One vector is turned by the same rotation once a tick. Each row is the vector after some number of ticks, and that number follows the row.
The counts run from 0 to 240.
[123 181 148 112 156 147 151 107 134 157 189 118 123 170 119 159 114 118
 102  91 118 129 155 153 171 141 139 166 149  94 121 128 132 165 106 152
 102 104 144  88 158 101 141 114 140 163  77 114 135 127 151 131 167 109
 110 149 114 152 119 193 114 139 124 122 158  78 169 138 159 141 163 159
 141 157  97 135]	158
[ 69 194 155 127 154 105 160 136 135 142 171 133 153 154 110 111 128  86
  70 101  77 121 152 159 134 147 143 132 139  80 108 127 164 162 143 109
 124 135 168 105 114 113 100 113 121 130 124 102  95 112 117 105 133 142
  82 144  97 134 116 157 114 135 144 102 155  71 177 134 128 108 124 153
 150 134 140 129]	132
[ 98 169 129 105 161 138 151 133 126 145 183 154 129 168 115 155 111  93
 105  95 116 116 196 138 171 160 144 154 129  65 109 139 147 142 113 132
 109 114 174  89 145 101 108 137 116 149 110 100  99 114 167  99 156 146
 100 128 108 136 107 157 113 147 115 102 142  92 165 153 130 114 146 171
 147 152 110 124]	162
[143 179 168  99 172 123 144 131 138 136 135 151 139 141 124  99 145  85
 111  97  94 137 135 134 135 144 139 150 130 111 116 163 146 154 133 190
 121  94 137 115 146 123 155  97 152 166 105 131 124 148  83 120 122 154
  63 179  94 165 140 185 111 123 124 142 155 115 135 146 156 185 146 137
 138 140 101  98]	50
[124 182  94  54 133 135 155 129 151 145 150 143 157 171 106 129 145 129
  88  90  93 118 157 120 140 153 149 130 136 124 136 144 153 128 132 134
 120 126 172  95 143 140 100 110 131 172 139 132  92 137 147 123 177 118
 100 165  79 148 121 149 103 145 122 116 109 113 182 116 114 145 164 110
 168 143 157 149]	196
[ 88 180 166 139 141 103 122 131 109 138 114 134 159 139 133  93 143  80
  63  99  73 124 126 161 128 140 127 120 136 102 124 146 145 154 140 134
 119 116 151 103 136 117 121 114 127 110  69 120 124 151  95 110 125 152
  83 150  99 148 113 210 131 101 125 128 159 103 143 136 179 142 105 142
 112 156  93 109]	78
[152 160  85  90 162 128 133 142 105 132 122 119 100 125 118 114 113  67
 103 103  95  84 185 143 139 128 115 125  93  95 145 159 141 110 104 146
 115 132 146  97 185 147 152 124 141 146  73 140  87 140 147 140 155 152
 107 139 107 134 110 175 110 139 126 121 122 139 145 133 163 124 127 134
 133 189  82  89]	118
[ 79 192 144  73 122 111 111 156 120 129 114 153 163 167 129  98 168 102
  61 110  74  84 182 148 121 151 114 121 127 116 115 159 153 129 139 120
 144 121 188 104 134 126  85 136 120 145 123 131  87 141 121 120 136 144
  84 146  86 142 130 145 113 113 100 110 118 121 163 122 153 130 135 135
 154 132 112 132]	139
[112 173  89  87 126 124 132 124 119 136 109 154 152 134 121 110 114  77
  68 109  80 105 159 127 123 143 137  93 103 102 151 162 153 122 116 111
 134 119 164 101 169 127  91 136 121 101  93 123  78 148 157 113 141 155
 102 135  76 127  86 197 131 105 112 104 110 130 148 133 138 114 108 135
 127 170 118 111]	171
[122 193 107 122 156 125 145 112 123 132 137 135 145 143 110 100 136  65
  58 136  74 121 119 141 114 135 123 115 123  94 136 158 159 157 141 118
 128 133 143 124 167 128 109 119 133  92  89 127  98 139 122  94 107 140
  84 150  86 121  85 204 133 125 135 116 158 101 170 138 130 140  99 155
 140 138 113  81]	74
[119 168  80  93 135 131 159 105 132 149 146 140 161 138 103 124  97  97
  77 100  87 130 135 126 138 145 160 104 106  92 156 154 159 138 109 113
 124 121 152 103 175 122  95 121 122 101  91 117  93 137 161 105 162 140
 106 145  72 131  82 210 141 111 129 105 113 115 158 136 118 109 122 141
 137 180 141 131]	69
[ 91 171 156 143 161 101 148 135 116 154 171  96 126 137 121 128 112  96
  97  74  90 124 153 179 149 139 141 144 140  78 119 114 148 154 123 130
 102 132 151  79 126 122 146  97 128 142  79 113 124 116 115 125 163 135
  91 140 111 151 127 182 114 139 146 115 152  74 163 131 172 104 138 145
 118 174 106 129]	27
[ 74 197 122  91 123 108 132 147 123 151 145 110 149 170 111 126 144 122
  57  83  86  99 169 155 135 146 128 124 156 107 130 126 145 124 135  96
 111 146 191  81 129 133  93 121 117 152 107 122  98 124 146 130 174 110
 116 140 101 137 117 151 109 136 120 101 132  89 192 107 150 113 141 111
 137 148 130 153]	34
[123 192  83 100 156 113 173 115 142 150 163 104 140 140  89 104 124  90
  72 124  71 114 130 153 114 129 136 119 117  90 143 142 165 158 136 110
 125 155 148 115 158 141 116 101 141 116 108 130  89 113 140 115 142 117
  93 158  84 125  97 169 121 151 153 106 136  88 188 117 119 104 123 131
 157 153 152 118]	228
[ 89 204 173  93 127 120 105 148 123 133 109 139 154 168 137  99 177 104
  64 102  84 103 153 147 127 149 107 135 150 126 113 151 136 139 146 141
 126 111 173 100 130 122 110 121 131 157 103 127 119 157  98 133 123 134
  89 158 103 153 131 166 106 107 103 127 150 107 158 127 182 170 139 131
 133 123  89 123]	240
[159 163 100  99 150 134 133 125 123 135 112 143 126 119 123 109 106  60
  99 102  97 115 145 131 133 127 138 111  86 103 153 170 143 128 106 156
 125 105 128 106 186 132 149 118 147 121  69 132 100 148 138 133 138 164
  96 150  92 147 100 215 125 107 124 124 120 138 126 146 156 148 114 138
 121 186  93  92]	17
[133 178 109 110 153 127 131 149 109 136 136 119  98 145 125 145 121  81
 100  60 115 109 184 130 155 134 131 149 141  97 138 120 123 103 126 146
  82 120 170  65 147 136 156 115 126 167  77 107 112 138 145 142 164 145
 127 132 125 143 112 178 102 144 114 118 153 105 157 133 173 151 132 118
 108 163  78  97]	217
[113 187 174 130 175  97 154 152 122 137 143 122 121 127 122  89 137  66
 105  87  76 115 150 171 126 130 133 149 120  96 106 137 152 150 141 157
 124 127 139  99 119 134 162  88 147 154 100 117 111 124  81 135 121 157
  64 159 108 152 143 164 104 131 144 128 162  90 146 135 178 131 122 136
 129 146  96 105]	183
[160 170 140 106 191 133 165 124 145 140 169 134 124 138 113 124 125  94
 129  94 101 136 140 138 143 142 148 164 119  98 119 157 152 158 120 189
 114 105 127 110 154 130 169  90 154 173 100 133 124 134 104 118 144 145
  71 174  95 167 138 183 104 144 144 141 148 109 150 145 144 166 159 141
 155 160 109 111]	153
[121 173 141  90 143 132 163 102 162 152 170 148 182 161 114 125 119 131
  95 104  91 150 116 134 143 156 159 133 131 108 129 153 162 171 119 149
 137 104 143 116 147 111 106 104 141 135 119 125 123 133 129 102 154 121
  74 173  69 166 120 196 124 120 128 129 123 100 166 136 121 142 161 144
 164 158 152 154]	100
[141 189  93 109 161 114 143 130 121 134 111 125 130 118 109  83 147  55
  70 121  69 113 121 134 104 128 124 112 112 104 145 167 158 137 144 134
 121 136 143 124 161 154 132 107 133 109  86 142  95 148 106 111 111 154
  81 158  81 129  96 188 123 127 138 124 145 128 159 129 146 153 100 126
 133 144 107  75]	176
[127 185  99  68 121 150 126 132 132 133 110 184 146 164 124 133 132  85
  77  96 109 115 168  92 147 151 143 121 125 115 139 159 136 111 122 143
 112  89 175  91 164 119  96 138 122 141 115 104  89 161 165 119 140 153
 118 136  89 136  90 185 110 105  87 109 130 132 149 144 128 168 124 130
 137 140 110 109]	10
[124 192 126  70 136 139 160  96 173 157 171 130 161 163 107 124 111 129
  90 127  83 128 129 152 136 135 143 125 115 110 136 151 153 167 104 145
 154 113 129 109 170 113 115 110 163 140 116 128 105 121 152 132 159 108
  89 171  75 159 117 190 121 115 132 120 119  99 163 128 125 120 159 140
 166 164 150 161]	98
[121 167 128  91 167 133 146 148 128 137 171 147 110 159 126 152 108  90
 125  84 118  98 208 140 169 153 139 164 119  75 112 138 137 125 106 154
 110 108 164  85 153 112 139 128 135 182 107 108 101 122 155 128 164 152
  98 143 114 150 132 149  97 147 119 113 130 107 153 146 147 124 158 158
 154 162  98 118]	59
[156 157 103 126 180 117 153 125 119 138 132 124 115 114 112 113 115  64
 107  84  86 140 124 135 130 133 147 137 119  95 147 154 147 141 127 160
  92 121 134 102 161 149 171  91 137 135  66 132 117 149 106 117 144 154
  85 162  94 153 112 207 120 141 145 136 148 111 146 142 157 156 117 124
 116 180 102  83]	20
[118 199 148  93 147 160 146 104 154 143 162 170 154 180 115 129 146  96
  70 142 104 131 136 125 142 147 134 145 145  97 115 159 145 169 133 147
 132  92 151 119 157  96  98 126 138 130 119 110 112 137 142 106 112 127
  91 157  92 136  94 189 116 125 113 117 164  93 170 151 120 164 137 168
 163 111 117 110]	104
[ 72 221 153 105 111 125 141 135 143 143 139 144 147 176 119 116 147 101
  47 106  83 114 148 148 132 135 131 120 155 107 119 123 141 147 147 114
 128 121 185  84 118 115  84 117 124 133 120 100  98 128 136 134 130 120
 114 139 104 132 102 164 108 113 114 101 157  79 178 118 145 134 116 129
 135 112 124 134]	135
[111 187 147  91 144 103 124 169 108 135 114 110 115 154 126 112 159  94
  86  75  90  86 182 165 129 128 111 138 138 113 124 130 136 113 136 144
 107 139 169  78 132 146 144 108 137 181  90 136 108 133 106 160 159 134
 102 150 115 150 147 149  95 135 117 118 140 109 162 110 194 140 140 108
 127 156  83 120]	86
[127 192 107  64 130 120 142 119 143 138 107 145 170 152 110  89 166 106
  67 107  71 119 127 117 106 144 137 110 130 137 148 168 158 133 149 138
 133 121 161 114 149 150  99 103 133 141 124 142  95 159 109 119 138 135
  82 170  64 147 113 173 115 118 123 124 122 128 165 116 129 168 132 101
 159 138 144 119]	42
[108 196 157  98 125 155 117 102 135 143 140 162 159 185 131 136 149 114
  70 118 111 131 138 128 153 147 125 142 156 113 122 155 127 160 124 144
 120  85 160 106 160  97  94 137 128 129  94 115 131 154 142 108 125 119
 104 151  95 148  95 209 125 107 104 122 159  97 161 143 146 175 138 164
 141 123  96 120]	106
[149 160  81 112 168 110 167 126 128 149 145 100 120 113 105 120  93  79
 108  68  90 133 141 142 132 128 156 125 112  95 156 135 150 127 112 145
  94 138 137  83 155 153 162  87 143 142  77 122 103 134 127 135 173 145
  98 151  90 148 112 193 119 144 151 123 130 109 152 130 151 127 122 108
 120 195 125 112]	122
